Each path below is one point turned by a fixed rotation once a step. After each direction that follows a path, write how fast that rotation turns it, in degrees each step (0 if it stays still).
Each turn is a multiple of 5 degrees from 10 to 175, or 0.
Each row of a path follows its step; steps can be skipped.
Rotation 1:
step 0: [-44.5  11.6 -13.3   0.8  14.3  20.0  17.7   4.5   3.8   0.1   6.8 -26.8
 -12.1  10.4  -2.7 -43.9 -26.9   5.3  27.7 -25.1 -22.2  -2.9  33.7  21.7
 -24.6  -1.4   6.9   5.9  14.6  29.6   2.9   4.8  15.1  -0.8  -2.3  -7.5
 -12.9  32.5 -19.4  20.6  15.6   1.7  17.5  -5.2  20.7  21.7 -35.8  -2.8
  -1.4  -5.6   7.6  19.1  -4.6  -2.7  18.6 -13.3  45.7  12.4  11.5 -50.5
 -38.6   0.6]
step 4: [-23.8  12.3  15.7   4.7  -1.9  -7.0  -5.6  -8.9   8.2  -1.9 -22.7   9.2
 -52.3   8.6 -15.4  -0.6 -18.7 -49.7   4.9 -21.7  -2.4  -7.7  51.7  -4.5
 -15.9 -37.5   2.8  -7.2  -0.2  29.2  32.5   4.3  -5.2  -6.3 -18.5 -10.6
   0.9   3.1  20.0   0.6  21.6  23.9  29.5  -6.7   5.3   2.0 -10.8  25.5
   4.1 -14.7 -26.5  43.2  16.8  14.3  -8.5 -19.8 -14.0  10.5  29.4  -3.3
 -31.2 -22.7]
step 8: [-28.4  -4.3 -15.2  16.9  24.4  -1.9  22.7 -46.2  36.6  -6.6 -11.5 -28.9
 -32.6   2.3  -5.6  12.7 -43.3  -6.2 -13.6 -32.8   4.7 -31.7  19.7 -39.8
 -20.9   0.7  15.9   7.9  -3.7  25.1  25.2  10.2  12.2   0.2 -20.2 -22.3
  28.4  -0.3 -15.1  -0.2 -18.8  -9.4 -15.8   6.1   0.4 -14.7  -7.0  14.7
   7.9  18.6  27.3  16.4  -5.2 -19.1 -12.3 -43.4  -5.8  -6.9  20.1  -7.3
  12.9 -11.3]
step 10: [-21.4  -8.0   5.8 -25.2  31.5  23.7 -10.9 -11.6   6.6 -10.5  10.7 -43.9
 -25.7   3.3 -16.9  -7.3 -53.8 -37.0  -3.5   6.4  21.8  -7.2  15.1  -8.2
  -3.1   4.3 -15.2  34.0 -13.3  24.1  24.2 -12.7  -5.5  -4.8 -12.5 -24.6
  -1.6  -9.4 -50.8 -26.7  16.8   4.6  31.0   5.2  34.2 -19.0 -26.9   0.1
 -14.2  -0.7 -15.4  -0.5   5.0 -11.0 -11.7 -28.1  21.5   2.9  -3.1 -11.6
  20.7   2.6]
step 13: [-21.4  -0.2  -5.0  19.0  -1.0  -0.1   3.7 -37.2  15.3  -5.8 -19.8 -11.4
 -33.8   1.8  -1.3  -9.8 -35.6 -17.4  20.1  -3.1  10.5 -14.1  33.6  -5.1
  -8.5 -33.1  33.6  16.9  47.3  13.3   5.0   4.3  -8.3  -7.1   0.5  -9.9
 -12.5  13.4  -1.4 -11.8  21.7  53.4 -13.2  -8.2  20.3  -9.2 -28.4  36.4
  23.2 -17.4  28.2  15.3  -4.9   3.4  -2.3  -6.5  23.9 -17.2  11.4 -19.9
  17.5 -34.8]
step 15: [-24.6  -0.5  -9.4  16.6   5.7 -22.3 -19.7  -3.3  37.5   3.4  -8.9 -13.3
  -0.1   9.2   5.3  -7.0 -68.0   4.9  16.9  -6.0  37.6 -14.1   8.1  -2.8
  22.0  -5.9  -2.1  -2.1  17.7  26.9   0.0  -1.7 -18.8  10.7   3.2 -31.5
  -5.0 -14.2 -36.4  -1.6 -23.4  12.0 -14.9   3.8  38.6   2.9 -35.9  31.7
 -16.6  -6.6  -0.5   1.4  25.7 -50.7 -18.6   5.5  -1.1   7.9   0.6 -26.4
   5.8 -14.3]
step 16: [  2.4 -16.9   7.2   5.6  31.9  15.1   7.8   0.6  -6.2 -11.3 -26.8  -3.7
 -36.8   9.9  17.1 -18.8  -0.8 -31.1  23.8 -32.6 -14.9 -28.1  27.8   6.7
 -16.2  -8.9 -18.3 -25.1  27.1  -4.4  34.3   5.8  16.0 -18.7 -10.1 -25.3
   0.5  33.3  13.6   5.6  27.8  25.5  21.1   3.6  21.8 -15.5 -30.5 -10.4
   5.3  36.1 -39.2  26.1  25.8   8.2   5.1 -16.6  14.4  -2.8  22.1  -0.6
  -5.6  10.5]
step 20: [ -2.8   4.0  -6.5  36.0  -6.0  -5.1  26.8  -3.8  35.1   9.0  -7.4   9.9
 -38.6  -0.9  11.5  -3.2 -18.9 -36.2   5.2 -16.8   8.4 -11.9  19.4 -26.7
   0.5 -10.0 -30.0   9.3   5.3  39.2  -6.4   0.4   2.5 -19.4 -24.6 -52.6
  26.6  -6.9   1.3 -34.9 -14.1  21.2 -14.9 -23.0  24.0   1.9  -3.4  17.4
 -11.9  19.4 -11.6  17.7   4.6 -34.9   1.6 -35.2   5.9 -13.9  20.2 -18.7
  15.7 -16.7]
step 24: [ -2.4 -17.3  -1.7 -10.5  23.7 -10.1   0.5 -24.4  39.9  -9.8   3.5 -14.8
  18.6  53.4   3.9  12.1 -34.0   0.7  11.7 -17.2  13.8 -35.8  17.2 -31.3
 -32.9  17.9 -30.8 -36.5  10.3  23.1   7.8 -19.2 -21.8  -0.2  -9.8  -4.7
   2.1  19.6 -27.9 -23.8   2.4   7.4 -22.5   2.4  30.3  10.0 -18.0  -9.2
   3.7  -8.4 -30.8   0.1 -15.7 -42.2 -16.2 -17.5 -15.5   2.2   1.6 -16.5
 -10.6  -5.5]
step 26: [ -1.9  -8.3  -7.6  19.1  39.2  33.0  21.3  -8.5  17.3   6.1  -2.2 -14.0
 -12.8  15.6 -18.5  -1.2 -44.5 -21.0   5.7 -18.8   4.5 -29.9   4.2 -10.8
 -33.7 -14.8  33.8   5.5  -6.4   1.1  38.8 -30.9  11.8  -2.8  17.9  -0.5
  -6.0  12.5 -21.7 -13.4  27.2  15.8 -40.6   7.4  13.6  -7.1   1.0 -20.6
  15.9  28.3  -5.2  -2.9 -27.9 -30.6   5.8 -38.5  33.0  -5.8  12.6   0.4
  -4.4 -24.1]
Directions:
[ -9.0  -7.9   6.3  -4.2 -10.5   1.6  -5.6   9.9   3.5   4.1  -9.6   6.5
  -0.1  -0.4  10.3  -1.3  -3.9  -1.7   4.6   4.5  -0.7  -4.4   6.2   4.3
   2.6  -3.2   4.0  -6.8  -0.8 -11.4   4.2   8.3   1.6  -0.1  -5.0  -8.3
  -1.2  -5.6   0.0   8.2  -3.8   2.8   0.6   1.9   0.2   1.1   5.9  -7.3
  -4.4  -2.7   3.8  -0.6   2.8  -3.4   8.3  -2.1   3.2   2.2   4.1  -1.7
  -2.5  -0.9] => 25
[  0.1   8.3   0.8  -3.6  -1.7  -1.7 -10.0  -7.8   1.5  -2.6  -1.2  -2.3
  -1.3   5.5   5.1  -2.4  -4.3  10.2  -4.5   1.3  -2.4   3.3   4.9  10.8
   9.8  -0.6   5.3   9.0  -3.1  -1.1  -1.3   1.4   4.3   4.5  13.0  -3.4
   2.0   0.5   1.2  11.1  -6.0   5.0   0.2   1.5  -2.0   3.8  -4.5  12.2
   5.2  -4.2  -0.9  -1.8   2.6   3.5   1.3   2.4  -2.4  -6.4  -4.3  -2.0
  -5.0  -4.0] => 175
[ -0.5   0.4  10.5  -0.4  -8.3   0.8  -4.1   5.2  -5.0   6.2   0.7  -0.6
   0.8  -3.4  -6.8   5.3  -7.5  -1.9   0.8  -7.5  -0.7   8.0  -2.8   5.2
  -1.4  -3.3  -0.3   0.4   1.4   8.8   0.5  -5.1  -2.3   8.8  -1.1  -1.9
  -8.2  -5.1  -2.0  -2.6  -3.3  -0.9  -3.3  -7.3  -5.5   3.4  -4.0  -5.1
   6.4  10.1  -5.3 -10.1   3.7  -3.0  -0.2   1.3  -4.2  -8.7  10.9   2.4
  -2.9  -7.0] => 130
[  0.7  -3.7  14.5   7.7   5.4  -3.1   8.5 -11.9  -1.0  -6.7  -4.1  -0.5
   5.0  -3.0  -2.0   0.5   4.5   4.5   4.3   1.5   1.1  -0.2   2.7   1.0
  -1.6   0.6   9.1   7.4   7.5  -2.5   1.5  -0.1  -1.2   0.8   0.9  -6.8
   3.4  -3.3   0.3   9.0   3.5  -2.1  -3.5  -2.1   0.2  -9.9   8.8  -6.9
   7.1   0.6  -3.8   5.0   7.5  -4.4  -7.8   3.4   5.4  -3.1   2.9   4.4
   0.2   1.7] => 145
[ -7.2   6.4  -2.4   0.7  -3.2   3.4  -2.7  -2.7   1.5  -4.8   5.8  -2.0
   3.1 -10.3   9.9  -1.3  -3.0   9.9   4.9  -4.2   3.6  -0.5  -4.6   7.0
 -10.4   5.4   0.4   6.0   3.5   1.0   1.1  -0.8  -3.7  -8.0   3.6  -0.9
  -4.3   1.9   1.9  -6.6  -3.4   4.9  -2.1  12.0  -6.9 -10.4  -5.0  -4.0
   0.6   2.5   0.2   0.6   1.3   2.3   6.6  -8.8   1.8   4.7   6.5  -1.7
   6.9  -1.8] => 140
[ -9.0   3.9  -4.0  -1.8   1.9  -7.0  -2.6  -1.5  -4.8   0.7  -2.7   9.2
  -0.3  10.1  -6.9   4.5   2.9   6.3  -1.1   1.8   1.7   1.4   0.2   9.8
  -2.1  -1.6   0.0  -0.1  -0.7  -3.7  -1.5  -8.5  -3.2   7.1  -6.2   3.9
  -2.9   0.3   1.9   2.7   0.3   4.0  -0.1   0.0   5.1  -3.4   6.2  -7.2
  -1.6   4.6 -14.5  10.4  -8.5   0.6   2.9  -8.8  -8.0   4.6  -6.3   0.0
  -0.2  -4.4] => 145
[  5.3  12.3  -2.4  -0.7  -0.9   1.0  -3.8   4.7  -0.3   3.8   1.4   0.4
  -1.2  -1.3   5.7  -5.1   5.5  -7.1   5.0  -5.7  -9.3   2.2  -4.7   1.5
  -8.8  -1.9   3.4   1.0   4.9   3.8   5.2   4.5  15.3  -0.2   7.1   3.2
  -6.6   1.2  -7.5   7.8  -1.3  -1.6  -1.5   0.1   2.5   2.8   3.4 -11.4
  -3.5  -2.0 -10.1   3.4  -2.3   4.0  -4.1   3.5   3.4  -1.6  -3.1  -1.3
  -0.9   8.5] => 155
[ -5.6   4.1  -3.8  -3.0  -3.2   2.2   7.7   1.4   4.9   6.4   0.6  -1.9
  13.2  -0.3  -0.7   4.1   1.2   8.0   2.1 -10.0   2.8  -4.3  -3.1   8.4
   3.7   0.1   1.3  -4.0   4.9   2.7  -4.5   4.0  -2.9   0.8   1.3  -2.8
  11.4  -2.2  -5.5  -4.4   2.7   1.2  -0.6   0.2   0.1  15.3  -5.8  -6.1
   3.0  -2.6   1.1   4.8   3.9  -4.3  -6.3   0.6   1.4   8.6  -5.3   6.2
  -8.4   2.2] => 120
